A single turn carries every row of the set below to another of its rows. Some are shown first; where does it send the rows asked next?
J664: [ 10 -17 -13  -2 -19  -8  14  45 -10  29   0  32  27 -15  70  13 -32  -9
 -34   6 -28  21   9 -55 -20  30 -17  12 -32  51 -10 -31 -36]
J190: [  8 -25  -2   4 -19  -6  22  48   1  30  -9  42  20 -14  71  14 -32 -11
 -24   8 -18  36   4 -61 -20  31 -18  15 -39  50  -3 -25 -40]
J567: [-42  23  22  28  10  -2  36   0  17  10 -17 -27 -36   8   8  16  19  18
  13  19   3  10 -32 -30   8 -17  -9 -10  18  17  26   7  11]
J702: [  1 -19 -16 -10  10   6  16  49 -28  21  -4  24  21  -4  57  -1 -20  -5
 -36   9 -43  12  19 -50 -20  29 -29  14 -33  45 -35 -40 -32]
J811: [-43  18  12  21  26  -2  35  -3  -6  -4 -13 -35 -49  13   4  10  12  21
  17  27   1  12 -21 -19   5 -17  -9 -13   9   9  14   6   4]
J337: [ 13 -22   1   6 -15  -9  10  42 -22  26   6  33  23  -6  65  20 -33  -1
 -42   2 -31  10   5 -47 -30  27 -18  31 -26  44 -15 -35 -30]
J209: [-50  24  25  39  37 -11  38   2   6 -12   4 -24 -21   4  27  21   5  22
  21  25  30  14 -17 -26  -9   7   4 -19  -2   9  21  33  14]
J609: [ 12 -39  -5   3  11  -6  19  46 -38   5   8  29   6   1  62  17 -44  -4
 -35  10 -28  27  19 -41 -34  31 -23  25 -44  36 -25 -28 -33]
J779: [ -3 -25   5   2  -4  11  25  55  -1  34 -15  45  26  -3  63   8 -10 -13
 -27   7 -29  23   0 -63 -22  30 -28  21 -33  53 -23 -33 -34]
J530: [-45  14  17  29  26   1  40  -1   3  -3 -21 -27 -49  16   8  10  11  16
  18  27   6  21 -27 -26   4 -17 -12 -12   6  12  21  14   3]
J359: [ 11 -42   3  12   9   0  28  49 -26   5   1  39   3   6  65  21 -43  -9
 -22  11 -17  36  15 -46 -32  33 -27  26 -51  37 -18 -20 -37]
J988: [-46  36  18  33  25 -14  25   1   5  -2   8 -31  -8  -3  26  20  10  25
   8  18  20  -3 -19 -26  -6   5   9 -23  12   8  17  22  20]
J901: [ -4 -31  -2   6  -5   7  21  43 -14  29  -5  40  37  -4  73  17 -15 -20
 -22   2 -17  17   1 -56 -13  41  -8  27 -30  57  -9 -27 -43]
J344: [ -4 -20 -12  -2  -3   3  15  41 -26  26   4  30  40  -5  65  14 -18 -13
 -28   2 -27   4  10 -47 -14  41  -8  23 -23  57 -17 -30 -42]
J348: [  7 -40  10  14  -6  -3  25  52 -14  21  -1  46  12   3  69  20 -35  -9
 -23   8 -13  39   3 -56 -34  32 -24  28 -41  43 -10 -18 -34]
J948: [ -4 -39   3   6   6  14  36  59  -6  26 -18  45  15   2  66  10 -18 -16
 -18  11 -20  36   5 -65 -19  27 -27  17 -46  51 -23 -22 -39]
J155: [ -1 -37 -18  -2  22  11  26  43 -41   4   2  27  17   4  61   9 -32 -20
 -15   9 -18  19  19 -41 -14  42 -14  16 -41  50 -23 -22 -49]
J989: [-49  14  17  30  33 -21  39  -5  15   5   6 -15 -47   4  11  16   5  23
  15  13  36  24 -21 -39   8  -1 -17 -27   0   5  -1  11  16]
J825: [-48  26  12  21  23 -27  21  -8  13  11  12 -22 -31   0   6  14  11  30
   2  10  25  11 -23 -39  12  -7 -14 -24  12   5  -4   0  20]
J760: [-54   7  31  40  35 -14  31  13  12  -6 -12 -29 -32   9   7  14   4  33
  31  23   5  11 -16 -48  -1   5  -1 -29   8  11  14   6  20]
J721: [-48  27  20  29  20 -26  28  -8  21  14  12 -16 -33  -1  11  16   9  28
   4   9  29  14 -27 -41  11  -5 -12 -24  10   7   3   2  20]
J531: [-48  15  13  26  37 -22  33  -3   4   1  10 -21 -48   6   9  13   3  23
  12  11  31  20 -16 -35  10  -5 -13 -29  -2   1  -4   9  17]
J262: [-48  23   6  23  31 -28  27  -8   6   6  13 -24 -40   3   5  12   4  29
   2  13  24  12 -16 -33  13  -5 -15 -31   9   3  -9   3  19]
J641: [ -6 -45  -7   4  19  14  29  47 -27  10   1  37  18   3  66  13 -29 -27
 -11   8 -13  31  14 -49 -20  42 -10  22 -43  52 -16 -16 -50]
J336: [-50  20  23  30  20 -25  37  -4  22  13   5 -12 -38   7  12  20   7  25
  11  10  36  23 -27 -43  10  -5 -16 -24   1   7   2   6  19]
J410: [  1 -20  -6  -6  -5   5  16  54 -12  31  -7  33  27  -5  62   4 -13  -8
 -37   8 -38  12  11 -54 -20  30 -24  19 -26  51 -25 -38 -32]
J428: [-49  17  26  35  33 -20  23   8   7  -8  -6 -38 -26   8   5  10   1  36
  23  21  -6   0 -11 -44  -2   4   2 -32  12  12  11   0  25]
J926: [  9 -26 -22  -8   2  -7  18  44 -31  11   2  22   4  -9  62  10 -41  -8
 -28  13 -31  29  25 -40 -20  32 -20  10 -45  41 -22 -28 -41]
J632: [ 12 -15 -22 -10 -11  -9  11  42 -23  24   2  22  19 -13  65  10 -37  -5
 -36  10 -35  17  19 -41 -18  30 -17  11 -37  48 -20 -30 -36]
J406: [-49  28  28  41  30  -9  37   1  13  -3   1 -17 -16  -2  26  21   9  20
  16  19  29  12 -21 -33  -7   5   9 -19   4   8  24  31  17]
J969: [-42  26  10  18  18  -6  28  -6  -3   2 -12 -38 -39  10   4  10  15  22
  11  27  -5   5 -24 -20   5 -16 -10 -15  17   9  13   3   9]
J791: [-45  17  25  26  18   0  42   2  16   5 -19 -25 -42  13  10  16  17  15
  20  23  11  17 -32 -31   7 -18 -12 -11  11  15  25  12   6]
J812: [-53  17  34  40  27 -20  27   9  22   1 -11 -29 -21   7  11  14   6  33
  26  18  -2   6 -20 -50   1   5   5 -27  18  15  18   0  25]
J492: [-45  24  19  36  38 -11  34   0  -2 -11   6 -28 -24   1  23  18  10  23
  17  23  23   3 -14 -21  -7   5  11 -22   0   6  12  30  15]
J529: [-52   8  26  40  38 -14  28   8   4 -13  -6 -34 -32   9   5   8   0  34
  26  23  -1  10 -12 -43  -1   6   2 -31  11  13  10   4  23]
J995: [  0 -32 -13  -5  23  10  26  51 -31  10  -7  27   8   2  56  -2 -22 -11
 -27  11 -39  27  21 -44 -22  32 -31  13 -44  44 -33 -32 -39]
J417: [  7 -28  10  14 -15  -5  21  43 -11  30   2  46  25  -4  68  27 -31  -2
 -34   4 -22  28   1 -54 -35  29 -21  30 -35  45  -8 -26 -30]
J387: [-47  34  16  35  35 -15  29   0  -5  -7   9 -33 -16   2  21  16   9  27
   9  22  20  -4 -12 -24  -8   6   9 -25   7   7  15  22  18]
J806: [  0 -27 -18  -6   9   6  15  41 -39  13   8  24  29  -2  62  10 -24 -17
 -24   4 -29   5  16 -43 -17  43  -8  21 -31  49 -24 -26 -43]
J303: [ -5 -38  -2  11   7  12  29  45 -13  23  -5  44  26   3  70  18 -22 -25
 -14   4 -11  25   3 -57 -15  40 -11  23 -38  58  -9 -16 -50]
J471: [ 15 -27  -8   0  -1  -8  11  40 -36  12  10  27  15  -4  61  15 -37   1
 -41   5 -33  17  15 -41 -34  29 -19  26 -31  38 -24 -33 -30]
J79: [  8 -35 -14   0   7   0  32  49 -24  10  -5  31  -1  -6  69  10 -42 -12
 -17  17 -18  42  21 -47 -20  29 -23  10 -56  42 -20 -17 -42]
J882: [-50  33  27  38  25 -16  34   3  14   1   2 -27  -9  -3  28  24  13  25
   9  20  24   4 -22 -32  -8   8  10 -21  12  11  21  26  20]
J578: [ -3 -37  -3   1  21  13  35  58 -23  14 -15  37   6   2  60   4 -23 -14
 -20  15 -26  34  15 -52 -22  31 -32  11 -47  46 -29 -23 -40]
J166: [-44  29  17  22  10  -8  32  -2   6  11 -13 -30 -32   7   7  12  19  22
   8  22  -2   6 -29 -22   8 -16  -8 -13  20  14  19   4  10]
J851: [-57   9  35  44  29 -16  32  13  20   0  -8 -25 -28   9  16  14   4  31
  30  21   5  11 -20 -55   1   3   2 -28  10  15  18   3  24]
J908: [  8 -37  -4   6  -7  -3  33  51  -4  21 -12  43   7 -10  69  12 -37 -14
 -18  13 -12  46  11 -55 -18  31 -18  15 -50  46  -7 -18 -42]
J835: [-50  19  28  36  28 -19  21   9  14  -3  -5 -37 -24   4   6  13   6  37
  20  18  -5   1 -15 -45   2   5   1 -29  16  11  12   0  27]

J632 moves to J664
J166 moves to J567
J337 moves to J417
Now find these:
J531 moves to J262
J387 moves to J988
J410 moves to J779
J344 moves to J901

